(53): [131 121 153 115 165 154  98]
(179): [144 122 149 100 133 119 138]
(70): [180 135 133  61 137 143 120]
(108): [173  88  90  59 100  81 112]
(129): [100  90 173 111  88  59  81]
(132): [180 135 133  61 137 100 142]
(160): [109 134 150 142 135 161  83]
(151): [144 122 149 100 133 119 120]
(175): [137 167 145 121 165 153  98]
(114): [184  92 138  55 100  95 122]
tail: [137 167] : [145 121 165 153  98]
tail: [100  95] : [122]
rev: [100 137  61 133 135] : (132)
order: [ 81 112 173  88  90  59 100] : (108)

(36): [137 186 162 157 135 131  94 115]
(116): [142 113 132 126 112  84 160 165]
(154): [107  97 170 161 195 168  57 125]
(91): [153 117 106 144 179 196 103 123]
(188): [137 186 162 157  79  85 196 133]
(127): [154  95 182  80 164  63 155 208]
(13): [147 173 170 160 146 154  76 106]
(178): [ 99 143 170 160 101  93 200 168]
(23): [ 98 101 133  90 172  83 160 117]
tail: [135 131  94] : [115]
tail: [179 196] : [103 123]
order: [ 63  80  95 154 155 164 182 208] : (127)
tail: [ 84 160] : [165]
rev: [170  97] : (154)
order: [133 196  85  79 157 162 186 137] : (188)

(135): [ 89 191 134 114 165  93]
(61): [ 93 165 191 115 134  89]
(18): [128 139 110 128 154  53]
(89): [128  88 110 128 154  53]
order: [ 89  93 114 134 165 191] : (135)
tail: [ 88 110 128] : [154  53]
rev: [ 89 134 115 191 165] : (61)

(125): [147  96 112 141 100 124 149 108 166 169 114  78 169  89 124  90 119 123
 119 140 198 123 136 112 112 114 135]
(63): [148 108 108 138 103 126 149 110 166 169 113  78  78 169 125  90 119 131
 116 140 192 126 132 114 113 125 134]
(58): [147  96 112 141 100 124 149  95 166 169 114  89  77 169 124  90 119 123
 119 140 198 115 136 112 112 114 135]
(74): [139 132 158 147 133 145 132 105 144 171 114  89 145 147  75 133  84 157
 142 140 122 108 129 111 130  99 149]
rev: [129 108 122 140 142 157  84 133  75 147 145] : (74)
rev: [ 89 169  78 114] : (125)
order: [149  99 130 111 129 108 122 140 142 157  84 133  75 147 145  89 114 171
 144 105 132 145 133 147 158 132 139] : (74)
tail: [ 78  78 169] : [125  90 119 131 116 140 192 126 132 114 113 125 134]
tail: [166 169 114  78] : [169  89 124  90 119 123 119 140 198 123 136 112 112 114 135]
order: [166 114 112 112  96 100  89 147  90 136 169 123 112 198 115 119  95 119
 141  77 135 169 114 149 124 140 124] : (58)
rev: [169  78 114] : (125)

(59): [145 160 137 107 136  97 107 182 142 153 144  53 103  94 107 172  97 128
 177 118 157 174 181  73 119 127 149 113 111]
(71): [107  97  53 160 144 103 113 118 174 137  94 128 111 153 127 157 145 182
  73 119 142 149 172 107 177  97 107 136 182]
(44): [145 160 137 107 136  97 107 182 142 154 144  53 103  94 107 172  97 128
 177 118 157 174 181  73 119 127 149 113 111]
(9): [150 143 139 109 117 104 119 178 112 168 145  64 110  96 103 179  89 119
 167 108 170 166 195 120 125  94 154 119 127]
(78): [103 155 105 142 147 168 115  81  89 139 174  70  98 100 150 116 154 150
 140 173 144 143 133  69 114 132 147 113 111]
tail: [142 154 144  53 103] : [ 94 107 172  97 128 177 118 157 174 181  73 119 127 149 113 111]
order: [111 145 160 137 107 136  97 107 182 142 153 144  53 103  94 107 172  97
 128 177 118 157 174 181  73 119 127 149 113] : (59)

(24): [198 194 197 119 198 117 116 118  95  90  95 117  93 198 199 198 197  81
 120  93 141 117 117]
(102): [206  77  52 200 200  96 115 118  95 143 146  96 145 144 144 144 144 138
  95  77  51  96  96]
(8): [198 194 197 119 198 117 116 118  95 143 146  95 145 108 108 107 106  90
 205  77  52 200 200]
tail: [ 95 117] : [ 93 198 199 198 197  81 120  93 141 117 117]
tail: [138  95  77  51] : [96 96]
order: [146  96 145 144 144 144 144 138  95  77  51  96  96 206  77  52 200 200
  96 115 118  95 143] : (102)
tail: [143 146  96 145] : [144 144 144 144 138  95  77  51  96  96]
rev: [200 200  52  77 205] : (8)

